In the data rows, the value 50 means zero.
Here are some points:
57:31:58:33:75:54:30:30:45
62:41:58:53:65:59:40:54:50
48:71:24:58:50:49:25:64:45
48:61:53:38:40:29:70:59:30
53:46:48:48:25:54:50:69:25
67:41:73:48:65:54:40:50:60
53:36:48:53:60:69:25:54:30
67:26:63:63:60:49:50:35:55
28:71:53:73:35:34:75:54:74
57:51:63:58:60:64:50:59:40
33:76:24:58:30:29:65:25:55
67:56:53:33:70:44:55:35:60
72:61:48:38:50:54:40:54:45
67:31:58:48:65:49:50:64:40
53:36:48:48:55:49:55:69:40
48:61:29:53:55:34:50:25:55
62:46:44:63:50:59:60:59:50
38:41:53:48:65:54:70:69:30
57:46:48:53:65:59:55:59:25
57:56:53:43:50:59:50:30:64
33:56:58:38:40:49:45:50:45
53:61:44:58:40:34:60:50:64
53:31:44:53:60:39:45:50:55
53:51:58:48:55:64:70:35:35
Then 24 other points, each followed by its number:
43:61:39:53:35:24:70:30:64 0
57:41:44:33:75:34:40:54:60 1
53:26:58:48:65:59:35:50:30 2
53:66:29:58:50:49:70:30:40 3
43:41:53:53:45:54:65:45:60 4
53:31:58:48:75:64:50:59:45 5
53:66:44:53:55:34:55:40:60 6
43:56:63:38:50:44:55:74:55 7
62:71:24:68:35:34:55:25:60 8
57:61:53:48:55:49:50:35:40 9
33:71:24:43:25:54:50:35:30 10
43:76:58:63:30:34:65:45:55 11
62:61:58:53:70:64:30:59:30 12
67:46:58:58:70:54:60:64:55 13
48:56:48:43:30:44:60:25:64 14
57:36:44:33:65:64:35:69:60 15
62:31:68:48:55:49:40:69:50 16
57:36:68:63:75:59:60:59:40 17
53:76:24:73:25:24:75:25:74 18
57:31:53:48:60:74:25:59:25 19
38:71:24:68:30:44:70:40:69 20
43:61:48:53:50:54:70:59:40 21
53:46:44:53:60:59:50:54:35 22
57:41:44:48:60:59:40:54:45 23
Which two of these numbered points are nearest to each point below by angle, seen from the average point of the first points? Their numbers follow each, nearest first.
53:71:24:68:30:29:75:25:74 > 18 8
53:31:58:48:75:59:50:59:35 > 5 2
23:56:53:43:45:34:40:69:64 > 7 11
62:56:39:43:60:49:55:40:64 > 6 8
67:66:29:48:30:49:40:35:50 > 8 10
57:56:53:43:65:59:50:50:40 > 12 22
67:46:58:48:55:59:40:35:60 > 9 23
53:36:68:38:60:49:45:45:40 > 2 16
38:61:63:43:50:39:75:69:30 > 21 7
48:56:39:43:40:34:55:40:55 > 0 14
67:46:58:53:55:59:50:54:50 > 13 16
62:41:53:53:60:74:30:45:64 > 23 15
48:56:48:53:35:54:65:35:45 > 14 3
48:36:44:43:70:29:55:35:50 > 1 0
43:56:39:53:35:49:60:54:55 > 20 18
57:41:44:43:40:29:55:50:55 > 0 14
53:71:24:48:40:54:30:40:35 > 10 8
57:46:63:58:65:54:45:59:69 > 13 16
72:51:58:63:55:69:30:45:50 > 12 19
33:66:29:48:25:34:55:40:35 > 10 0
43:31:63:58:55:49:45:59:25 > 2 19
67:46:58:48:65:59:35:45:45 > 12 19
43:56:39:28:45:29:50:45:60 > 0 14
53:46:58:38:70:49:50:50:60 > 1 15
23:31:34:23:35:39:30:45:45 > 10 14
38:56:39:33:55:74:25:64:69 > 15 23
48:46:63:48:30:24:75:45:50 > 0 11
48:76:48:53:35:29:45:50:55 > 11 6
57:31:73:58:65:49:30:69:50 > 16 5
48:41:48:43:55:54:55:45:69 > 4 14
53:31:63:53:65:54:30:69:60 > 16 15
72:36:58:48:65:54:30:45:55 > 23 16
43:76:24:63:45:59:70:25:45 > 3 20
57:26:58:48:70:44:25:45:69 > 1 16
53:36:63:63:70:59:55:54:45 > 17 5
53:61:48:63:35:39:65:40:64 > 18 0
67:31:63:38:75:59:45:64:45 > 5 16
57:46:48:53:40:49:65:50:60 > 4 18
53:71:29:63:50:49:40:40:69 > 8 20
67:31:58:53:70:49:65:69:30 > 17 13
48:56:29:53:55:59:35:64:74 > 15 23
57:31:68:33:60:59:45:40:40 > 2 5
43:56:48:38:60:54:30:50:40 > 12 19
